One turning vector, and how many steps it has turned:
The counts run from 0 to 554.
[ -5  11   0  32 -14  12 -21   5   3   5  25  38 -29  -3   1 -10   4 -18
  11 -53  26 -30   8  24  -4  11   1 -16  14 -25  -5  13   4] => 411
[  8   1  -5   1  -6   5 -14  12  17  -4   9  28 -18 -36 -19  -9  -2  -9
 -14 -31  44 -34   8  24 -38   7  26  -1  14  -5  12   1   7] => 114
[ 10 -27  -4  31  26  -5  -7   7  25   9  -5  33  -5 -16 -23  23  -4  34
  14 -16  26 -22  15   8 -38 -18  -3  -7   2 -32  15 -13  20] => 527
[ -4   0 -19   8  23   5 -17 -27  27  36  -3   8 -16 -11 -19  -2 -32  14
   3 -54   5  -9  31  -9 -10  -4 -15 -15  -5 -14  -6  12  27] => 305
[ 18  12  -2   0 -15  15 -15   2 -17  26   2  -1 -20  19  25  -1 -32 -18
 -18   8  14 -39  -3  -1 -50  10   9 -13  -1 -32  31   1   7] => 80
[-17  -3  14  43   4  20 -22  -6  16   9  27  23 -24  10  -7   8  -7  13
  19 -42  11 -19  14  11  -8 -29  -8 -23  -5 -31  -9  13  29] => 0
[ 27  -2  -5  -5 -27 -13 -39   7   6   5  -4   9 -13   5  17  14  18  -2
  -5   4 -15  20 -20 -33 -19  12  -2   2  11 -46 -22 -20 -30] => 510
[-13  19 -28 -16 -35  40 -22  -3  38 -25  -5 -15  13  -4  -4   2  -2 -12
  -1  -5   3 -19  25   7 -12   2  40 -19  22   1  -9   7  10] => 541
[ 15  34  -3  -9   2  23 -12 -14   1  45   9 -15 -26  -1  -6 -21 -40 -22
 -10 -34   6 -16  20 -18 -24  -6   0  -2  -5  -7  -7  22  14] => 302
[ 37   2 -16  22 -12 -12  -9  18   2   4  -2  34  16 -13 -11   5  26 -13
  27 -18  -5  -8  11   9 -14  21  11  13  43 -34  -7 -12 -22] => 140
[-15 -17 -14  30  28  -1 -10 -11  29  28   1  29 -16  -5 -10  19 -27  30
  21 -39  17 -10  32   3 -24  -2 -11   2 -13 -23   3   4  16] => 416
[ 34  -3  -4  12  -3 -15  -3  17 -10  14   9  46 -13 -22  -5  -3  10 -15
  -8 -31  22 -32   0  25 -26  25   7   5  32 -34   5  -4 -15] => 485
[ 10  16 -11   9 -44  10 -51  -6  14   0  -3 -13  -2  21  24   2   8 -22
  14  -3 -18  13 -12 -29  -3   1  11 -19  16 -42  -6  -2  -9] => 169
[ 23  -4 -14   8  26  -1  -8  -3  23  35 -10   7 -10  -7  -7   4 -33  20
   1  -5  21  -6  16 -21 -59 -19   0  10 -20 -26  13  -8  11] => 528
[ 25  11 -14  10 -30  19 -16  19  12 -21 -14   2  30  13   7  15  16  -4
  14  20 -12   0   2  -6 -29  -8  32  -5  33 -41  -3 -22  -8] => 359
[ -7  13 -23 -25 -19  -2 -50 -22  31   7   5 -13 -19 -12 -14  -5   0   3
 -18 -38  -9  21  12 -24  12  16  -1 -12  11 -13 -44  10  -6] => 131
[ 17 -16 -25 -33  -3 -23 -32  -6  28  -4  -7   8   0 -21 -14  18   3  31
 -24   4  -9  19   8 -26 -22  12  -3  -9  12 -24 -32 -23  -6] => 205
[ 12  16 -16   3   8   7 -10  -2  27  36  -4  10 -31 -15  -5  -6 -28  -8
  -2 -18  42 -11  10 -16 -48  -3  18  20 -24  -5  16  12  -4] => 265
[-12  25 -14   5 -20  50 -13   6  37 -20  13  -7  12   9 -11  11  10   9
  14   0 -16  -3  28  -7  -2 -22  37  -5  17  -6 -46   8   2] => 22
[ 32   8  16  22  22  22   0   7  -4  26  23  16  13   4 -15   1 -10  16
  13 -14 -16 -21  24   1 -17 -33  -9 -19  24 -41 -21  -3  25] => 297
[ 28   8  30  14 -17  10 -22  22 -15  -8  28  27  -6 -11   2  -7  12 -14
  -4 -14  20 -31 -14  14 -28 -14   6 -21  24 -43   3   0  14] => 448
[  4   7 -14  41   3  32   2  21  39  -1  11  22  -3  -2 -19  19  11  23
  39 -12   6   4  26   2 -10 -14  29  23   4 -14 -30   2  -8] => 178
[  3 -14 -34 -32  -9   8  -5   8  35 -23  -3   2  12 -14 -17  30   2  33
 -22  17  -4 -13  25   5 -30  18  23  -5  25  -7 -25 -20   4] => 204
[ 25  17  19  22   6  42  -6  15   5   6  28   4  11  12 -11  16   0  14
  22  10 -17  -3  21  -6 -15 -42  11  -5  12 -30 -43  -6  15] => 104
[ -1  20   7  10 -21  17 -14  12   7   8  20  24 -45 -13   3  -9  -4 -29
 -11 -33  46 -27  -1   7 -27   5  23   6  -8  -5   1  25   1] => 262
[-32 -11  -7   3  -2   9 -49 -25  28   3   7  -8 -28   8   8  16 -18  27
 -11 -27  -4   1  10 -21  -4  -5  -9 -27 -13 -33 -13   3  25] => 86
[ 32  11  10 -13  -2  20 -18  23   2  10  24  -3 -14   8   1  12   6  20
 -25  22  -9  19  -1 -22 -30 -13   9   5   5 -29 -54 -19  -9] => 101
[ 21   1  -1  37  -4  30  -1  23   5  -6  16  23  14  29   6  27  13  17
  30  17 -17  -7  12   4 -20 -10  17   3  25 -42 -29 -13  -7] => 252
[  9  21 -16  34 -10  24  -9   9  21   1   7  24  10  -3 -19  -5  19 -14
  37 -41  -5 -12  29  11   9   1  22   9  34 -17 -25   9  -5] => 478
[  4  15 -22  32 -28  27 -15  12  40 -17  -6  22   9  -8 -10  11  27 -10
  38 -18   8   3  13   1 -10  -6  41  15  16 -24  -9   0 -19] => 437
[  0  18 -27  -9  -1   4 -24 -33  30  35 -22 -16  -6  -8  -2 -12 -36 -24
   3 -46   9  -6  16 -19 -17   5   0  -5   1 -10   8  13  19] => 46
